One vector is turned by the same rotation once a tick. Each row is the vector after some number of ticks, and that number follows the row.
The counts run from 0 to 463.
[  2   0  17  18  -6  -8 -14   2  -5 -13  14  -3  -1  10 -10  -1   7  22
  11   5  -2  -3 -14  15   7  25  34  17 -18 -15 -13  21  -3  22  -3  11
 -26   4   9 -27   3   2   6 -18 -11 -12   8 -30   1  16 -18 -19   2  10] | 98
[  0   5  14  18   2  -5  -5  -3  -9 -22   2  12   0  11  11  -4   5  16
  24  13  -8  -8 -15  26 -11  28  17  18  -5   0 -16   0   7   9 -14   2
  -9  -2   5 -20  -7  13   8 -26  10  -5  16 -42   1  24 -29   2  -1  -7] | 356
[ -1  14  14  20  -1  -8  -6  13   6 -25   5   7   9   8   2  -8   8  14
  13   7 -21  -3 -12  31 -10  29   2  18  -6   4  -4  19  -8  23 -14   7
 -17 -16  12 -26  -3  -1   4 -13  11 -18   5 -28   5  16 -18 -17   9  -5] | 64
[-10   2   6  21  -1   0  -5  -8 -13 -22   4   4   2   6  -6   6   4  12
  11  12  -1   5  -6  27  -8  26  16  21  -6  -5 -12   9   0   4 -13   7
 -14  13  12 -32   1 -11  18 -22   6   3  17 -41  10  11 -22 -12  -1  -6] | 31
[-13  -8  13  15  10   0 -10  -2 -12 -14  -3   3   5  10  -4   2  18  34
   6  19   3   1  -7  21  -8  26  23  11  -8  -5 -17  19  -2  11  -9  12
 -23   4  13 -29 -16   7   4 -27  -2 -15  14 -29   5   8 -13 -14   1  -4] | 261
[ -1   4  17  22   7 -13  -4 -14 -15  -5  -5  12   2   7   5  11   4  23
  11  10  -1   2  -3  35   3  23  12  12  -1   2 -17   4  -5   6 -14   8
 -23   5  10 -23  -2 -13  10 -39   5  10  14 -35   6  14 -20 -18  14  -3] | 120
[-14   4  20  20 -14  -2  -8  -1   7 -17  -4  10  -4  10  11  -6  30  29
  14  31  -4  -2  -9  20   7  16   3  18   6  -7 -11   7  -6  15  -7   6
  -4 -11   2 -22  17   4   9 -14  11   3  12 -34   0  24 -26   0  -9  -3] | 179
[ -3   8  -6  15   5   1 -11   1  -5   7  12  -6  14   1   5 -13   3  33
  17  24 -10  -4 -15  15  20  24  23  17 -11   3  -9   9  -1  11 -15   7
   0 -12  10 -22  12   1  15 -27   7  -8  17 -42  -5  16  -8 -11   4   0] | 202
[ -4   8  25  12  -3 -10 -15  12   6 -13  12  -1  16   7   8  -8  22  20
  20  24 -15  -2   0   7   7  21   4  16  -3   6  -8  15  -7  24 -10   9
 -10 -22  12 -20   1   7  13 -20   4 -20   0 -34  -5  14 -29 -17  11   2] | 222
[-16   9  23  12 -10  -2 -12  -5  -1  -8  -2   0  -1   1  -5 -10  11  26
   8  19  -8  -4  -4   5  13  20  10  22  -8  11  -9  25  -9  11 -15  12
 -16  -4  -5 -23  16   2   2 -31  -4  -8  13 -47 -14  -2 -14 -26  13   0] | 57
[-11   6  13  19 -12  -8   0  -7  -8 -17   9   3  11  17  12   4  20  11
   9  22  -7   9   2  10   3  19   6  24   1   6  -7  10   3  12 -13  15
   4  -3  -3 -14   9   4  14 -31   8  -9  18 -52   6   8 -31  -1   3   3] | 126
[-10   7  13  18 -13   9  -5 -12   0 -11   5   6  11  14  15   0  13  23
  19  20   6  -7 -13  14   3  29  14  17  -8  10  -4   9   9  37   4   9
   4 -10  -2 -31   1   6  19 -12   2 -16   8 -40  -5  12 -16  -6  -7  12] | 399
[-19  -3  17  14   2   8  -2   9  -9   3   2   4   4  13  -1   4  11  28
   8  32   4   7  -1  28  30  24  21  16  -2  -4  -1  18  -7  15  -3  19
  -7   5   9 -21   3  -5  10 -20  -2 -17  15 -39  -8  17  -4 -12   4   4] | 166
[ -4   4   2  15  -5  -1  -8   2  -1 -13   6  -2  -3  22   6  -7   2  30
  -1  11  -4  -5  -6  16  11  38  15   9   0   7   0  14 -13  21   0  12
  -6 -12   6 -15  20  -6  13 -33   4  -7   8 -44   3  17 -23 -20   3   1] | 366
[  1  11  21  20   9  -5  -5   7  -4 -13   3  19   7  -2   1   6   8  13
  18  17  -5   1 -21  41  -8  31   9  16  -4   2 -15   7 -10   8 -14   5
 -19  -7   0 -25 -10   6   6 -19   8  -6  14 -26  -9   9 -24 -15  20   0] | 66
[ -4  12  10  32 -11   4  -3   5  -5 -16   2  13  14  -4   2   8   9  11
  20  16  -4  10 -13  21   4  22  14  22  -4  -9  -4   3  -4  28 -20  11
  -7  -5   6 -26  16 -16  15  -2  15  -5  15 -43  -3  23  -8  -6  -2   3] | 160
[ -3   9  10  12  12   3  -8  -7  -4   1   5  13   3  12   5  -1   2  38
   1  14 -10   7 -11  30   5  35  24   7  -1  -1 -12  18 -10   7  -7   8
 -29  -2   3 -14   3  -5  10 -29   8   0   3 -26   6  15 -16 -16  14  -2] | 207
[ -2  -8  20  14  10  -8 -13  -3 -12  -5   5   1  13   4  -5  -4  18  19
  14  20   7   0   2  22   2  24  16  16  -9  -6 -11  14   7   5 -10   0
 -15   3  17 -24 -11   5  16 -33  -7  -7  10 -36   5  12 -21 -25  11  -2] | 351
[ -4   8  12  12   3 -10 -12 -13 -16  -5  10  -6   5  22  -7   1   5  28
  11   2 -13  -3 -16  26  10  25  13   4  -9   4  -7  11  -6  14   2  10
 -19   9  -3 -30   1  -3  13 -28  -4   2  -2 -42   4   5 -13 -17   9   4] | 370
[-10   2  22  26   0   5   1  -1  -4 -10  -5   9   4  21   5   5  25  29
  12   6  12   4 -14  23   0  28  -5   0   1  -2  -7   1  11  21 -11  12
 -12  -5   3 -15  -5   7   6 -22   6  -6   8 -41   3  26 -17 -13  15   0] | 83
[-11  13  17  17  -9 -16 -21  -5  -3 -18  -1   2  -2  11  14   3  14  19
   6  10 -16   6 -10  22  20  30   4  18  -5   4  -7   8 -10  18   0  11
  -7  -1   2 -28  28   0  13 -20   4  11   8 -44  -4  15 -19  -6   3  -2] | 52
[ -6   9  13  16  -1   0  -3  -6  -9 -16   9   1   9   9   9   6  16  13
  12  18  -4   7  -2   1  -6  25  16  22  -6   7 -11  14   5  11 -16  12
  -6  -3  -4 -19   8   8  20 -31   4  -8  20 -51   0   7 -27  -6   6   6] | 127
[ -9   1  11  21   1  -3   5  -7  11 -15   0   6  -3   7   8  -6  13  31
  12  24   1 -10 -10  32  10  22   9  17  -4   0 -12  19 -11  17 -10   1
  -4 -16  13 -29   7  -4   9 -31  -1 -10  25 -19   0   9 -20 -21  -8   6] | 22
[  0   4  10  13  -5   1 -16  -4   0 -24   8   9   6  10   4 -13  25  16
   9  27  -1   4 -12  21  -9  28  18  19  -5 -13  -8   7   4   8   5  -2
  -5   2   3 -25   8  11  16 -14   5   0   5 -39   4  22 -30   4  -6  -1] | 267
[ -6   7   7  17   3 -13   2   2  -9 -12   4  12  -5   1   6  -1   8  14
  17  23 -21  -1 -17  32  -2  23  23  26 -16 -12  -4  17   7  11  -2  -2
 -11   0   0 -27   1   7   4 -23  -2   2  11 -43  -2  21 -14   3   5  -4] | 195
[ -6  -6  14  23  -1   2  -7  -5   3  -9  -5   7   5  12  -5  -7  14  41
  13  21   5 -11  -9  24   4  17   3  -6   0   5  -9   8 -13  24  -4   9
  -9 -14   4 -30  -5  -6  18 -21  10 -19  12 -34  -1  13 -18 -23  -3   9] | 403
[ -7   5  18  25  -4   4  -5  -3  -2 -11   3   8  12  19  -7  -8  18  27
   5  10  -1   8  -7  21   5  25   6   1   2  -6   1  22   7  26   2   9
 -13  -5   4 -20   4   2  15 -13   6 -16  -7 -45   3  29 -16 -23  11   3] | 81
[-12  -1  18  22  -2 -20  -3  -5 -14 -18   3  13   9   8   3   1  12   9
  13  32 -11  -2   6  23   7  12  16  24  -2   0 -12  13   0  14   6   9
   1   1   3 -25  -1  -2  17 -29   6  -4  10 -51   3  13 -16  -2  -7   2] | 35
[ -4  18  20  18  -4 -12  -6  -5   4  -9  11   7  13   6   6   0   7  17
  12  11  -6  -7 -13  22  -1  30   7  17 -13  10   0  22   4  41  -1   2
 -14 -14   2 -31  -6   2   9 -21  -3  -9   2 -28   1  13 -19 -25   9  13] | 151
[-14   2  23  23  -6  -8 -13 -13  -2 -15  -7   2  10  -3 -13 -13  27  21
   7  20   1  -2 -22  26  16  18   0  14 -12  -8 -12   9   4   8   0  13
  -2   2   5 -33  18   6   3 -13   3  -4  14 -44  -9  17  -9  -6   0  -3] | 15
[ -5   6   5  16   2 -11  -9  -5  -5 -12  10  -4  -1  17  -4   0   4  22
   4   3   1  -3  -5  25  -4  34  12  13 -10   0   3  15  -2  12  -7  -3
 -13  -1   9 -30   6  -8  14 -32  -5   5   3 -39  10  12 -33 -29   6   1] | 279
[-11   7  11  18 -12  -4  -8 -11  -6 -14   5   1   8   4   6  -1  10  23
   9  17   1  -3   2   8   7  16  29  26 -11  -5 -14  26   3  22  -9   9
 -17  -4  15 -32  10 -12  17 -21  -5  -2  13 -29   3   8 -12 -19  -9   2] | 346
[ -8  20  21  12  -1 -13  -4   2   3   2  11   4   9   6  15   5  16  21
  23  29 -16   2 -16  21  11  20  22  28  -9   1 -12  21  -6  23  -9  10
 -12  -9 -11 -19  -3   5   3 -21   1 -11  14 -27 -11   3 -22  -8  11  11] | 381
[-12   1  17  22   4  -2  -5  -7 -13  -8  -1  10  16  10  -4   7   0  27
   6  14   7  -4  -2  23  17  27  15   9  -3  13  -8  15  -5  24   6  15
  -5  -6  10 -29  -2  -3  17 -20   3 -17   6 -36  -3  12  -9 -19   7   7] | 77
[  1  13  22  20  -5   1 -11   8  -6  -3  -1  14   9   0   4  -3   8  13
  30  24  -1   2 -17  28  19  27  13  27  -2  -1 -10  -6   0  13  -9   7
  -3   5   6 -14  13  -5  11  -4  12  -7   8 -42 -14  17 -14  -5  11  -7] | 70
[ -5   5  17  21 -12  -4 -10  -4  11 -20   1   7  -2   9  11  -2  30  22
  12  28   8  -3  -9  17   5  26   5  19   1  -5 -12   6  -7  13  -7   3
   2 -15   6 -23  21   0  13 -21   8   6  15 -32   1  15 -33  -9  -6   9] | 180
[-15   8  14  16   0   0 -13   9   1  -6  10  -2  18  18   1  -1  14  26
  20   7  -1  -1 -13  27   8  38  11  19  -4   4  -8   4 -13  15 -24  18
  -6   3  17 -26  -5  -7   7 -16   4 -19  10 -26  -2  -1 -27 -20   9  -6] | 386
[-21   6  17   7  -3  -4 -12   8   0  -3   3   0   7   4  10  -5  20  32
  21  34 -19   0   1  13  10  14   9  14  -7   7  -3  23  -5  18 -12  12
 -12  -7   4 -27  -6   0  15 -21  -3  -9   5 -38 -10   8 -11 -16   4  -1] | 220
[ -7   1  11  13   1  -6 -14  18  -9  -4   8  -5   4   8   2   5  14  32
   2   6   3   4 -12  22  17  35  25  12 -16 -12   0  13  -4  24  -2  14
 -18   0  13 -25  10   4   3 -11  -5 -11   5 -37  -3  30  -6 -16   8   2] | 8
[ -1   8  20  25  -2  -4  -6   2  -9   4   7   5  15  -2  -3   9  19  16
  28  17   2   9 -25  34   4  24   8  16 -10  -5  -9  -6   3  13 -19   8
 -10   5   4 -26  -8  -1  10  -6   9   0  13 -35  -5  19 -19 -16  15   6] | 157
[  1   4  15  14  -5  -2  -9  -2   1  -3  13  -1   1  18   3 -12  12  26
  25  23  -8   1 -12  31  16  17  19  16  -3 -15  -9  17   2  13 -12   0
 -14  11  19 -25  -1 -15  14 -18  -4  -5   2 -29   9  19 -21 -21   3   1] | 26
[-21   4  22  11   3  10 -10  -5 -11 -12  -3  25   4   9  -2   0  15  20
  10  26   8   9 -12  36   0  31  12  23  -1   1   0  12   3   9   1  11
  -6   9  -2 -27  -4   2  10 -14   6  -3   5 -43  -3   8 -16 -11   6  -9] | 394
[ -6  11  20  18   6   1  -8   4  -6 -11   1  18   4   2  -2   1   8  17
  23  24  -9   9 -27  44  -5  33   9  21  -5  -1 -11   8 -10   6 -11   6
 -13   6  -6 -29 -10   0   9 -11   5  -8  12 -26  -9   6 -19 -14  16   0] | 67
